In the rows, 128 means zero.
One turn sends every row of this set to another row. A few are shown first. Where does it send the rows asked after them?
K67: [126  91 144 135 147 154 133 123 115 120 115 135 115 107 104 156 140 120
 153 101 101 155 118 123 118 130 132 159 124 137 112 139  81]
K333: [123 117 140 136 122 118 131 128 104 126 108 120 109 104 102 167 124 127
 146  97 128 159  88 121 116 136 126 154 126 152 156 147  71]
K649: [127  98 131 151 145 136 135 128 124 166 129 123 123 110 109 176 128 103
 148 143 127 136 117 123 116 142 119 152 151 137 148 158  93]
K132: [119  92 134 140 139 140 132 132 121 113 130 127 111 113 109 153 139 114
 153 122  81 124 123 120 132 131 126 128 115 140 121 161 109]
K914: [133 101 136 156 111 122 134 133 132 162 119 120 117  93 102 180 150 102
 147 132 117 131 120 127 128 151 138 143 141 144 138 157  95]
K335: [142 102 123 141 163 138 132 112 123 161 127 126 124 110 126 165 135 123
 128 123 136 138 119 126 141 144 126 146 137 129 148 159  84]
K207: [143 112 139 151 109 126 137 133 128 149 107 133 109 112 107 171 147 125
 146 131 131 143 110 118 148 143 138 139 117 152 154 159 100]
K400: [125 102 117 152 151 133 156 144 111 143 135 100  78  97 100 153 117 107
 146 112 132 138 112 126 117 125 113 147 126 156 143 141 100]
K173: [132  97 138 156 138 146 136 122 119 128 120 133  80 107 132 156 134 125
 137  97 153 137 120 136 130 146 119 125 122 129 125 148  78]
K94: [143  75 127 151 140 130 135 133  94 128 134 126 100  89 114 188 150 106
 143 129 120 120 114 143 118 152 109 136 131 140 126 140 105]
K358: [124 104 135 129 138 141 137 119 115 128 113 144 112 114 118 154 125 125
 147 112  97 158 111 131 117 131 137 147 114 139 107 133  96]
K504: [110 125 123 132 116 102 123 125 103 139 107 121 109  83 112 167 120 119
 140 113 116 150  97 141 132 141 133 139 136 139 133 147  87]
K893: [121 103 119 129 121 121 122 118  77 133 110 133  80 103 100 161 137 117
 143 134 123 127 107 115 135 143 122 162 123 154 153 146  99]
K491: [123 106 131 156 116 135 131 121 122 118 101 136  88 117 128 166 135 129
 146 119 146 121 118 135 115 160 121 142 111 151 119 147  89]
K114: [129 101 113 145 140 119 140 130  91 144 131 118  84  70  93 161 148 105
 130 115 114 123 111 136 136 141 125 151 129 153 137 133 101]
K717: [129  88 129 142 114 121 128 131  96 125 107 142  96 105 122 183 149 126
 150 135 133 117 119 134 123 150 113 148 123 148 122 153 113]
K430: [118  98 113 142 147 125 133 133 108 121 125 102 114 113 108 160 132 122
 135 103 118 123 111 130 148 124 110 144 149 141 161 166 110]
K461: [120 104 129 131 133 131 136 123 118 124 122 139 109 113 122 152 127 121
 145 121  84 139 116 130 127 132 136 127 110 139 111 146 114]
K79: [126  96 120 130 135 126 136 124 113 143 121  96  76 100 126 146 122 125
 143  93 143 138 127 117 130 134 127 146 127 134 137 163  89]
K450: [134  99 127 145 140 128 133 126 115 114 123  97 117 105 102 163 143 125
 133  77 120 133 101 124 127 139 124 154 134 149 161 154  76]
K319: [140  82 137 159 155 149 142 135 102 130 140 127  87 106 118 171 130 109
 145 117 140 141 109 135 119 137 103 126 130 133 138 140  91]
K142: [152 116 124 155 143 138 138 114 136 142 117 123 118 120 117 164 137 127
 132 126 132 137 107 126 142 155 135 142 108 153 154 148  82]
K687: [122  84 145 141 148 154 131 132 116 111 124 127 114 108  99 155 148 115
 158 108  93 136 125 115 129 126 123 147 125 136 123 158  92]
K647: [125 104 113 136 121 125 120 105 109 124 111  99  83 111 116 155 126 117
 143 114 125 121 115 116 115 165 132 160 115 152 141 148  76]
K55: [104 119 105 147 135 113 130 130 113 127 119 105 114 102 107 165 111 107
 140 130 106 125 103 145 133 138 117 137 143 147 141 150 107]

K207 turns into K335
K55 turns into K333
And these:
K491 turns into K319
K893 turns into K79
K132 turns into K358

